In the rows, zero is written as 128.
T: several groups of rows, each row roughly a mix of its group's hidden directions:
T (111 x 11):
[[ 93 110  99 120  79 138 147 166 177 147  94]
 [129 132 103 125 167 121  54 138 120 111  79]
 [187 103  98 147 112 149 152 139 137 141  68]
 [ 79  70 122  96 118 125 150 168 102 149 105]
 [160 157 103  93  76 125 138  69 133 148 117]
 [166 177 101 148 108 199 128 136 127 124 118]
 [162 127 122 166 155  99  98 136 175 166  86]
 [152 117 160 157  65 106 101 132 143  82 105]
 [145 126 133  53 118 128 162 105 111 179 120]
 [125  53 117  90 127  78 137 105 112 132 134]
 [154 126 130  58 180 168 138 107 115 128 137]
 [ 98 116  65 136 114  93 111 166  83 116 143]
 [119 112 188  93 166  79 118 146 122 149 156]
 [113 137 129 115 116  76  64  79 132 102 137]
 [148  99 135 151  80  94  67  99 137 104 133]
 [138 124 197 106 143 113 141 118 195 120 131]
 [152 121 127 153 105 125  82  51 131 100 131]
 [188 132 103 101 152  89 115 118  72 122 120]
 [ 79 127 141  99 159  71 116 127 125 130 182]
 [119 143 138 125 129 166 104  58 114 141  75]
 [113 111 166  94 138 118 126  68 111 164  82]
 [ 70 176  99 177 115  97 132 115 144 139 130]
 [100 126  73 157 142  94 171 129 130 150  81]
 [168 152  70 152 162 111 102  88 133 146 108]
 [100 154 166 176 131 159 112 160 173 143 159]
 [187 162 134 138 120 110 128  82 163 171 113]
 [ 98 132 143 145 114 119 171 171 111 120 198]
 [117 113 112 147 148  69 106 152 144  99 188]
 [137 126  90 130 147 103  93 163  58 106 143]
 [176 137 188 139 145 124 160 167 147 141 161]
 [147 143 114  84 125 158  93 188  99 106  98]
 [107  92 129  58 140 148  79  97 127 119 135]
 [146  69 143 108 114  68 117  82 133 125 139]
 [152 193 112 129 135 188 150 103 140 111 111]
 [ 82 114 122  82 160 116 153 173  90 153 112]
 [134 158 168 136 125 139 133 178 199 147 121]
 [121  77 111 144 137 150 160 124  55 118 146]
 [162 171 105 115 135 118  92  81  73 119 140]
 [118 198 125 176 129 175 114 142 125 109 145]
 [165 132 128  74 105 147  95  88 125 118 180]
 [ 98 124 136  90  93 115 168 132 101  95 187]
 [ 79  98  99 139 120 170 130  75 132 133  86]
 [184 175 139 134 105 145 126  98 142  76 105]
 [118  68 105  92  91 100 134 122  94 116  89]
 [ 57 113 151 102  94 143 145 124 163 104 103]
 [ 74 143 168 130 123 157  83 123 177 121 150]
 [122  97  84 142 133 112  92 162 152 142  65]
 [160 124 121 107 163 114  71 178 110 106  94]
 [167 108 124 173  85 127 192 134 142 114 108]
 [143 132 144  73 156 153 197 139 124 110 106]
 [104 154  89 113 118 136  86 153  71 138  86]
 [148  97 125 121 151  81  94 100 173 133  78]
 [136 103 184 134 151 101 169 107 125 114 184]
 [134 103 158 129 107  73 125  53 121 132 128]
 [174 124 183 146 154 131  91 145 151 129 175]
 [118 143  74 137 145 138  71 117  75 119 103]
 [111 149 130 168 137 149 172 193 127 141  90]
 [150 121 171 146 134  62  82 133 137 114 161]
 [ 97 165  98 128 166 177 104 106 120 144  82]
 [141 176 161 148 167 109  99  71 136 127 154]
 [157 102 113 108 138 176  59 116 105 149 143]
 [155 108 142 146 155  85 134 192  92 156 142]
 [116  90 157  68 127  80 135 134 126 135 174]
 [148 147 138 110 106 182  99  60 116 130 107]
 [100 181 147 147 183 108 128 157 138 154 164]
 [ 69 108 125 122 105 148 166  75 110 110 157]
 [101 106 157  98 156  67 156 165 125 154 148]
 [ 86 121 146 127  94 161 176 182 153 129 149]
 [ 72 146  92 115 148  97  83 132  91 158 129]
 [157 111  75 134 117 165  83  87 140 101 106]
 [154 174 149 156 150  67  93 118 134 114 158]
 [ 85  92 110 116 171  83 147 177 135 143 114]
 [130 175  68 169 127 115 111  86 132 112 154]
 [121 112 117 177 188 142  81 143 121 133  89]
 [108 182 125 172 153 176  84 128 127 106 125]
 [103 146 136  83 119 109 159  77 153  79 106]
 [131 162 150  68 140 157 158 142 116  91  85]
 [100 125 156 108 124 113 139 206 144  99 160]
 [118 115 106 177 149 178 115 170 125 154  84]
 [148 106 155  80 148 111  75  85 135 107 156]
 [149  76 158  62 135 102 105 103 127 141 140]
 [120 145 101  57 162 115 140 115  82 122 102]
 [ 99 126 107 192 125 103 175 140 148 165 150]
 [ 94 117 110  91 133 103  84  77 146  98  93]
 [ 65 105 146  57 118 143 130 119 117 127 141]
 [103 142  73 143 165 133  69 112 140  99 147]
 [113 113  61 116 105 148 114 141  68 119 106]
 [131 106 141 168 131 181 167 185 130 155 121]
 [152 182  85 154 113 178 103 121 105 131 101]
 [ 55 112  84 136 103 157 131 165 116 119 118]
 [144 127 117  93 129  99  79 151 173 122  72]
 [147 101 143 133  74 163 115  85 169  90 118]
 [130 116 165 107 159  92 167 149 117 182  92]
 [100  77  96 159 131 135 153 148 124 188 151]
 [144 143 158 120  84 188 111 142 128  92 171]
 [137  95 127  94 123 109  84 125 141  92 195]
 [ 92 196 134 160 105 104  92 119 146 103 116]
 [ 91 167 109 154 147 128 101  57 118 132 105]
 [103  93  87  70 102 119 114 138 102  91 103]
 [137 132 130 192 121 136 108  76 129 116  73]
 [ 61 160 109 138 164  97 129 154 128 123 168]
 [117 108 130 171 107  90  63 107 147 138 164]
 [149 107 129 126 179 135 100 134  55  97 130]
 [112  65  93 108 138 134 118 126  74  99 101]
 [ 93 112 141 158 143 117 172 164 125 149  65]
 [ 89  88 140 167 125 112 163 150 132 126  66]
 [169 151 118 188 136 161 143 147  98 174 137]
 [135 102 164  91 129  76 109  68 120 141 147]
 [154 144 145 165 121 207 142 157 154 137 132]
 [ 90  93  73 164 133  77 109 150 126 134 119]
 [120 207 118 117 168 130 108 154  93 133 115]]
one row of each group, then the others: which group is each in?
[136 158 140 114  87 113 167  65 145 142 166] : M
[136 132 149 177  98 163 179 130 182 117 130] : Q
[116 160 119 135 181 110 141 199 130 149 150] : Z

[138 101 129  78 106 126 124  99 178 127  69] : M
[109 146  78  96 136 179 106 164 136 105 165] : Z
[179 136 148 135 157  75 110  72 145 139 130] : M
[ 75 144  74 178 139 144 137 149 136 109  98] : Z
[ 90 124 131 170 186  95  94 165 140 111 132] : Z
[143 117 190 124 178 146  85 165 129 135 110] : Z
[139  75 106 128 137 122 198 154 107 160 126] : Q
[143 132 119 168 102 154 116 178 145  75 169] : Z
[179 110 105 173 105 148 145 182 147 107 113] : Z
[184 147 115 132 112  94 126  58 122 147 142] : Z
[140  96 158 110 137  59 140  91 168 119 141] : M
